(in the rows, 128 means zero)
The rows of M fall into several groups, and each row is roughly a mix of its group's hidden directions.
M:
[[157 167 137 131 146 131 156 119  77 125 127]
 [121 121 107  85 120  93 114 124 154  90 113]
 [116 146 108 122 113  94 119 164  89 158 117]
 [167 112  85 139 139 145 145 127 149 118 164]
 [102 162 121 120 107 148 100 104 153 128 167]
 [133 105 109 149 166 131 113 159 111 125 172]
 [103 163 120  98 139 135 120 111 161  85 130]
 [124 152 124 111 182 139 154 115 118 105  98]
 [158 131  71 147 121 104 141 116 110 107 132]
 [157 125 106 126 153 111 113  88  92 120 155]
 [137 137 144 180 129 148  88 146 125 122 156]
 [142 141 145 111 125 113 136 105 190 102 129]
 [126  94 161 138 132 110 175 111 152 110 139]
 [104 111 150 127 175  99 126 118 120  98 156]
 [159 107 109 100 118 145 146  79 137 148 134]
 [108 107 149 127 173 115 121 127 116  92 164]
 [140 162  98 148 144 102 177 117 116 135 133]
 [170 117 160 161 123 122 111 122 103 100 148]
 [167 124 123 136 148  69 142 136 129 136 106]
 [148  68 145 121 125 142  88 135 136 133 134]
 [105  96 108 160 134 133 149 157 165 133 103]
 [126 133 170  79 131 134  97 144 129 111 150]
 [121 117  90 113  91 116 143 167 152 122 105]
 [144 142 107 133 164 128 163 127 105 165 159]
 [103 105 159 126 141 152 135 110 126 179 149]
 [184 118 128 168 134 153 139 120 120 113 146]
 [101 157 141 118 161 142 124 110 148  88 157]
 [133  89 125  90 144 140 111 140 114 132  81]
 [ 84 164 153 138 129 151 112 129 126  94 109]
 [144 103 113 104 101 145 108 139 160  82 127]
 [142 135 163  98 136 130  78 131 152 103 140]
 [132 128 192 150 139  98 131 126 135 151 117]
 [120 109 116 116  98 125 143 169 176 140 110]
 [104 121 120 116 158  74 143 122  99 146 139]
 [124 107 123 124 157 136 125 144 146 101 188]
 [127 102 147 164 138 115 132 133 128 179 160]
 [138 100 140 181 138 110 122 135 108 110 164]
 [143 121 161 105 118  92 109 139 123  87 156]
 [114 142  80 113 145 105 122 120 107 167 149]
 [111 140 124 159 158 102 172 146 122 102 111]
 [130 118 134 134 113 136  85 131 113  72 153]
 [176 106 137 137 148 104 146 129 160 120 158]
 [127 118  95 108 120 100 148 114 163  94 157]
 [104 162 139 156 154 108 146 125 166 112 105]
 [ 82 106 108 107 129 150  98 147 157 142 128]
 [115 163 139 142  84 151  87 142 140 121 134]
 [137 151 171 140 154 109 115 171 124 152 128]
 [ 86 175 109 123 118 158 105 117 143 129 119]
 [128 130  63 130 111 134 121 104 154 110 117]
 [ 82 133 127  91  98 142 118 122 105 138 158]
 [154 161 111 136 150 120 160 145 116  82 127]
 [126 138 105 114 135 129 163 118 118 167  78]
 [140 119 154 115 182 125  87 145 116 112 127]
 [120  92 103  95 166 106 139 114 114 154 133]
 [155 100 106 123 130 138 111 140 167  87 149]
 [ 88 136  97 154 142 113 126  93 161 129 143]
 [142 107 118 140 135 133 165 147 161  79 122]
 [126 129 121 111 108 131  92  94 105 154  84]
 [118 135 115 109 127 161 141 162 131 147 181]
 [132 123 169  99 137 160 137 122 159 160 106]
 [160 114 102 128 111 117 105 107 126  75 114]
 [129 108 159 161 142 104 163 137 156 115 100]
 [ 71 143 127 104 115 111 102 132 145 112 151]
 [153 132 105 108 124 123 150 178 168 125 120]
 [114 147 107 123 124 129 153 178 151  89 130]
 [134 118 139 115 154 142  73 118 166 147 125]
 [110 151 128 129 175 145 119 124 118  94 168]
 [161 160  95 105 159 124 106 121 117  99 130]
 [109 141 139 100  90 139  94 146  94 104 123]
 [152 112 121 100 117  74 108 136 149 153 135]
 [111 146 157 126 122 151 132 150  80 151 158]
 [109 165 127 137 129 126  99 140  82 125 165]
 [126  95 119  94 111  94 155 113 159 144 110]
 [118 129 129 130 113 123 189 163 150 113 144]
 [107  98 107 136 152  96 155 129 141 155  93]
 [150  93 110 132 159 150 128 142 172 107 140]
 [128 143 122 141 172 116 181 129 107 137 149]
 [163 145  88 129 140 137 150  87 143 131 150]
 [149 128 179 153 111 124 110 146 138 129 167]
 [ 77 139 122 168 134 144 102 106 119 120 146]
 [110 139 159 124 108 118 131  93 176 101 120]
 [128 130 160 140  90 124  82 129 134 109  94]
 [132 111 108  94 120 146 126  86 119 167 154]
 [130 171 112 147 180 125 102 129 144 125 113]
 [104 132 117 132  98 138  94 149 116 130  75]
 [137 140  89 120 135 164 143 111 107 153 167]
 [162  77 137  94 145 140 115 121 109 124 146]
 [125 128 143 137 103 110 100 143 145  83  87]
 [ 79 112 143 136 121 146  94  96 108 147 121]
 [111 129 141 141 156 137 167 131 112 121 182]
 [119 139 175 104 108 127 124 158 132 160  97]
 [120 117 149 122 159 168  95 146 102 109 105]
 [137 135 151 178 134  97 138 156 135  97 110]
 [104 162 150 125 144 148 115  86  91 121 122]
 [130 141 133  91 126  94 155 142 132 141 177]
 [126 103 156 112 124 101 117 169 120 128  83]
 [135 108 146 156 184 108 152 112 135 131 145]
 [123 139 186 149 103 127 154 103 132 134 110]
 [127 129 145 119  94 128 103 117 135  67 112]
 [167 120 115 107 159 130 125  91 140 123 168]
 [157 136 123 146 141  79 159 114 151 131 155]
 [165 134 154 137 165 139 102 109 104 158 131]
 [ 81 173 118 160 127 109 135 128 140 140 140]
 [136 122 143 154 161  97 145 147 116 166 159]
 [182 144 159 124 141 130 144 146 146  98 122]
 [166 107 113 141 158 109 134 123 112 125 177]
 [188 159 104 136 119 143 109 146 124 129 132]
 [131 136  91 170 132 114 126 172 123  99 137]
 [149 161 182 143 129 142 149 140 130 140 101]
 [ 98 152 145 156  98 133 111 127 161 165 120]
 [126 150 156 114  98 138 154 111 121 156  84]
 [111 117 141 126 105 154 117 139 156 117  70]
 [ 82 122 164 150 122  98  97 145 118 131 127]
 [121  85 117  89 116 168 127 107 109 135 140]
 [128 135 122 123 121 173 161  90 154 103 113]
 [142 136 121 169 136 101  92 134 168 145 143]
 [136 133 137 151 151  92 137 126 110 185 125]
 [131 116  77 103 119 113 123 154 166 107 131]
 [125 129 140 144 134 182 159 136 139 105 164]
 [ 80 148 131  77 126 119 138 119 108 128 143]
 [173 136 151 150 116  91 141 146 154 112 109]
 [122 146 159 104 134  99 120 102 116 157  86]
 [120  70 122  96 127 157 143 102 127 133 124]
 [150 123 105 101 133 117 151 117 114 131  69]
 [127 114 196 136 140 130 107 149 112 120 122]
 [136 121 112 113 104 130 185 101 107 130 154]
 [169 124  93 119 124 106 146 114  82 141 130]
 [139 130 133 143  85 116  82 118 143  89 128]
 [113 116  80 115  96 127 107 112 121  88 127]
 [106 157 174 146 157 156 113 113 109 121 132]
 [146 121 161 119 138  78 133 128 139 109 169]
 [113 133 116 191 118  99 137 120 114 128 104]
 [125  85 122 131 113 151 127 109 155 177 134]
 [177 141 120 113 144 131 163 165 125 152 128]
 [134 124 169 145 103 137 138  90 128  84 137]
 [134 103 101  98 160 100 139 117 152  94 116]
 [165 147 120  96 114 127 145 148 156 146  90]
 [112 139 123 181 133  92 126 136  93 128 149]
 [108 149  79 120  92 131 109 111 113 104 144]
 [139 124 114 174 113 124 102  94 157 111 103]
 [146 145  90 148 124 112 164  99 138 158 148]
 [128  97 127 118 104 122 136 105 157  81  97]
 [169 101 156 146 132 167 114 157 132 118 122]
 [117 128 131 132 110 119 130 125 131  54 115]
 [130 112  85 162 124  85 131 116 104 139 146]
 [102 133 111 160  94 145 122  82 108 141 119]
 [120 121 126  74 147 129 136 101 116 169 143]
 [120  89 122  97 161 165 124 120 107 125 102]
 [177 170 122 140 136 103 106 143 120 126 149]
 [158 171 147 122 154 101 128 139 142  99 104]
 [140 150 107 136 125 129 160 184 105 110 119]
 [106 147 142 116 162 133 163 116 140  98  89]
 [109 167 148  79 148 126 114 146 113 113 111]
 [116 190 121 109 129 129  96 123 153 118 120]
 [170  97  94 113 124 112 141 147 131 164 135]
 [115 152  80  99 117 113 159 121 135 151 151]]
In each list below, three rows fit none of the groups, and each other row fits one group, some only roughly. Which are they? Name them in the order they come.
  * k313: [ 97 114 141 140 154 120 121 167 119 144 174]
  * k473: [164 106 151  88 123 122 119 111  92 152 126]
  * k359: [122 148 122 100  97 165 145 157 117 165 132]
  * k286: [150 133  90 107 148 108 128 170 139 120  95]
  * k173: [108 127 121 146 149 144 141  65 104 139 129]
  * k812: [104 151 121 124 106 116 155 140 160  77 126]
  * k212: [148 156 143 154 139 114 156 160 173 126 128]
  * k410: [134 137 153 175 137  91 157 116 116 136 104]
  * k113: [ 99 131 149 101 136 121 116 155 126  71 136]
  * k835: [123  76  92 132 113 119 134 157 126 155 145]
	k473 k173 k212
  * k919: [127 112  89 129 125 129 162 175 100 144 140]
  * k643: [129 115 162 112 135 105 152 105 145  81 106]
  * k820: [116 108 144 109 138 173 164 110 114 139  95]
  * k78: [131 118 131 111 133 180  92 142 129 106 162]
  * k527: [168 134 117 114  90  96 153 110 133 126  99]
  * k662: [147 128 148  86 121 116 135 144  95 128  81]
  * k419: [123  92 153 147 134 132 113 148 176 153 147]
  * k487: [105 100 119 107 105 102 160 107 132 151 163]
  * k103: [155 168 158 106 138 136 140 119 124  83 120]
  * k397: [132 132 133 126  75 147 119 141 117 172 156]
	k820 k78 k397
  * k932: [130 112 132 112 144 188 142  97 131 107 114]
  * k641: [119 162 124 138  93 176 155 121 138 140 109]
  * k67: [121  69 148 136 146 124 110 150 143 136  99]
  * k472: [163 152 139 117 161 157 127 132 117  88 104]
  * k651: [153 149 127 137 116 174 166 135 119 153 103]
  * k713: [139 161 115  82 132 124 169 110 126 118 103]
  * k745: [114 158 137 111 156 147  89  85 116 117 125]
  * k257: [108 133  98 171 148 143 162 107 119 147 148]
  * k636: [144 141 104 120 122 146 135 100 134  98 183]
  * k946: [ 81 128 168 147 137 142 143 122 155 111 150]
  * k420: [131 176 123 133  98 110  99 159 101 134 125]
  * k378: [138 161 146 128 103 155 121 102 123  86  99]
  * k569: [141 135 106 100  99 104 116 104 103  92 100]
	k641 k651 k636
  * k876: [ 87 134 103 110 140 103 138  99 117 131  86]
  * k402: [141 160 139 162 146 121 167  99 158 138 137]
  * k947: [121 140 139 102 118 153 150 162 131 180 116]
  * k840: [102 113 105 183 139 112 146 140 115 145 152]
  * k265: [137 132 122 111 102 105  62 145 128 125 125]
  * k976: [119 121 153 157 102 145 118 143 100 153  84]
  * k732: [119 152 109 157  87 108 106  89 120 113 125]
  * k121: [182 113 125 120 122 102 127 100 123 162 109]
  * k50: [ 99 155 130 102 106 156 127 124 118 159 169]
  * k512: [127 152 129 144 120 178 146 121 110  98 164]
  * k185: [139 183 125 121 103 136 131 124 128 176 116]
  * k190: [132 112 157 144 142 118 140 129 181 112 165]
  * k366: [165 125 149 122 172  84 130 140 137 118 114]
  * k830: [124  89  90 132 145 121 135 146 114 136 176]
	k402 k50 k185
  * k889: [ 80 145 127 119 140 142 174 116 102 112 135]
  * k808: [118 139 179 173 115 133 125 133  99 133 110]
  * k314: [141 120 122  78 120 150 132 106 137  82 142]
  * k276: [155 130 109 141 108 141 182 147 109 147 150]
  * k849: [ 97 110 112 152  90 156 103 121 128  98 146]
  * k194: [143 113 167 107 154 112 100 111 146 137  89]
  * k824: [115 102  94 134 113 158 151 121 148  82 134]
  * k586: [105 137 167 145 167 102 159 142 120 140 112]
  * k220: [157 119 122 116 117 158 117 141 108 112  72]
  * k839: [116 130 166 137 144 117 125  84 125 156  90]
  * k476: [170 139 152 147 108 150 147 147 113 168 130]
	k276 k194 k839
  * k22: [121 175 124 129 132  85 133 153  92 137 141]
  * k340: [104 127 140 154 152 134  89 121 148  86 152]
  * k930: [114 181 111 137 129  81 146 141 125 141 121]
  * k35: [136 153 135 124 136 124  86 100 102 165 156]
  * k42: [106 166 146 152 142 147 115 155 108 166 118]
  * k913: [ 86 115 181 120 125 104 114 111 122 145 123]
  * k355: [115 169 135 107 116 152 120 142 121 122  75]
  * k941: [129 104  90 156 104 142 161 168 134 134 128]
  * k333: [101  88 136 107 116 145 135 129  82 147 151]
  * k107: [174 113 147 145 102 109 121 119 139 152  91]
  * k957: [119 144 122  81  87 136 115 165 136 126 147]
  * k574: [126 130 136 148 104  86 135 174 151 105 143]
	k35 k941 k574
  * k291: [147 171  94 112 112 127 120 167 111 112 113]
  * k471: [102 141 124 161 144 111 116 119 139 143 184]
  * k61: [151  97 124 151  85 106 131 149 146 149 101]
  * k422: [135 109 123 102 128 141 157  81 146 127 169]
  * k896: [134 145 116 118 115 126 122  92  68 140 106]
  * k728: [138 169  78 136 110 109 103 129 137 113 146]
  * k415: [181 108 136 117 144 135  93 135 149 113 102]
  * k529: [ 82 162 122 140 104 142 130 144  90 131 146]
  * k218: [122 135 137 152 155 134 186 139 148 134  99]
  * k389: [135 177 144 152 139 101 110 105 132 123  92]
  * k961: [154 107 116 132 110  91  95 122 115 141 171]
  * k8: [149 124 101 144 107  84  90 146 111 108 121]
  * k709: [131  99 168 149 114 134 111 133 145 172 106]
  * k940: [125 142 120 124 152  90 122 133 100 182 119]
	k291 k728 k389
  * k895: [110 144 141 174 107 135  83 156 135 132 137]
  * k933: [102 110 173 129  98 142 136 141 103 164 123]
  * k165: [132 151  77 161 129 149 117 115 128  92 127]
  * k621: [117 107 145 124 155 110 153 143 163 153  87]
  * k676: [154 104 119 135 129 158 142 111 104 182 136]
  * k207: [161 104 141 114 151 103  81 156 125 136 132]
  * k240: [131 123  84 144  86 138  94 111 113 112 147]
  * k994: [143 140 147 166 127  78 131 125  99 100 134]
  * k741: [177 116 112 166 108 114 133 110 146 125 100]
  * k101: [120 147  98 159 125 126 179 115 152 129 103]
	k933 k165 k676
  * k430: [127 164 125 109 128 158 115 141 179 102 128]
  * k811: [ 84 132  98 101 135 149 125 147 155 104 150]
  * k786: [132 135 107 125 107 187 128 153 111 150 149]
  * k845: [ 95 158 122 144 146 171 105 152 121 107 142]
  * k754: [154 163 130 175 145 113 101 154 114 137 130]
  * k774: [153 149 136 150 163 143 127 145  74 126 132]
  * k158: [121 150 132 146 111 109 107 125  67 151 133]
  * k3: [ 92 116 162 160 116 131 154 154 152 122 150]
  * k543: [132 137 142 136 155 111 182  98 119 156 113]
  * k37: [135 134 114 150 140  96 155 146 135 138  72]
  * k685: [132 129  85 133 130 150 125 116  77  99 145]
  * k11: [138 134 150 118 153 104  90 166 129 123  91]
  * k255: [150 160 128  88 114 142 103  95 116 126  99]
  * k843: [137 137  96 109 142 131  93 109  82 144 104]
  * k152: [141 128 141 168 116 131 110 101  95 102  91]
	k430 k845 k158
  * k701: [ 99 146 103 159 142 116 136 133 121 163  85]
  * k534: [103 145 165 153 136 159 126 171 146 115 132]
  * k205: [113 136 117 132 115 152 104 178 101 129 163]
  * k632: [104 143 127 172  95 151 168 117 120 119 129]
  * k795: [114 119 114 141 101 158  99  90 126 123  87]
  * k560: [145 151 148 159 107 116  83 144 158 122 146]
  * k567: [113 168 120 117 160 136 149 134  96 119  89]
  * k413: [134  88 133 116 143 145 109 138  82 134 164]
  * k267: [113 191 137 104 146 105 129 137 130 151 133]
  * k572: [121 129 107 125 118 172 160  85 121 112 153]
  * k365: [167 155 147 124 148 146  97 133 124  96 159]
	k205 k795 k267
  * k283: [127  95 151  97 125 143 123  75 125 115 106]
  * k672: [147 130 137 122  93 108 178 133 166 119 118]
  * k306: [112 122 123 141 136 122 126 105 136 139  58]
  * k80: [105 130 153 135 146 158  73 119 118 148 110]
  * k906: [139 106 113 115 153 170 167 144 122  96 123]
  * k646: [135 119  93 123 107 133 116 173 113 145  87]
  * k352: [145 153 151 116 137 157 140  92  99 123 166]
  * k669: [160 126 139 110 126  82 172 130 112 126 150]
  * k441: [124 153 132 121 141 156 124 145 100 104  74]
  * k15: [ 90 143 154 152 150 156 126 170 127 115 140]
  * k474: [108 181 115 143 126  92 143 121 122 139 157]
  * k153: [132 169 155 153 108  92 158 130 109 140 135]
  * k484: [159 150 120 140 104 114  88 172 116 140 123]
  * k850: [121 172 155 160 153 140  99 143 145 107 131]
	k283 k906 k153
  * k58: [ 82 152 112 131 108 137 127 152 114  89 104]
  * k592: [128 102  93 115 169 135 113 133  84 145 129]
  * k706: [162 127 129 149  96 102 124 121  91 135  89]
  * k882: [110  76 119 147 119 124  85 123 116 153 122]
  * k43: [154 103 122 126 124  86 152 130 112  86 104]
  * k398: [141 145 112 165 126  93 144  80 109 124 119]
  * k475: [121 108 127 149 112  91 116 105 128 169  90]
  * k104: [103 121 122 101  91 103 101 144 111 163 145]
  * k347: [112 105 163 147 185 124 129 131 106 119 131]
  * k900: [173 133 105 102 115 118 144 156 104 155 148]
  * k925: [127 144 174 131 161 155  97 107 133 150 117]
  * k847: [ 76 113 132 131 150 162  88 127 128 135 133]
  * k384: [113 108 158 152 133 147  84 125 130 167 113]
  * k902: [135 114 166  90 159  92 122 123 149 108 133]
  * k953: [143  89 113 100  94 122 122 164 152 109 133]
	k43 k900 k953
  * k801: [ 81 131 125 158 139 107 152 131 159 136  98]
  * k524: [131 131 151  80 101 100 134  97 140 122 101]
  * k776: [140 120 106 102 139 133 124 121  69 139 161]
  * k984: [135  93  99 104  87 121 150 112 144 157 134]
  * k353: [131 115  86 128 171 126 166 103 136 136 112]
  * k877: [127 179  95 127 120 151 117 121  93 109 139]
  * k264: [150 177  97 140 164 118 128 139 109 131 108]
  * k114: [112 155 107 141 145 122 176  92 129 129 156]
  * k545: [146 111 151 121 136  69 150  95 125 125 125]
  * k329: [102 122 148 157 154 114 142  89 118  97 154]
  * k777: [105 126  97 113 146  92 141 108 174 122 140]
  * k548: [118 157 171  92 131 114 151 143 126 137  95]
	k524 k329 k548
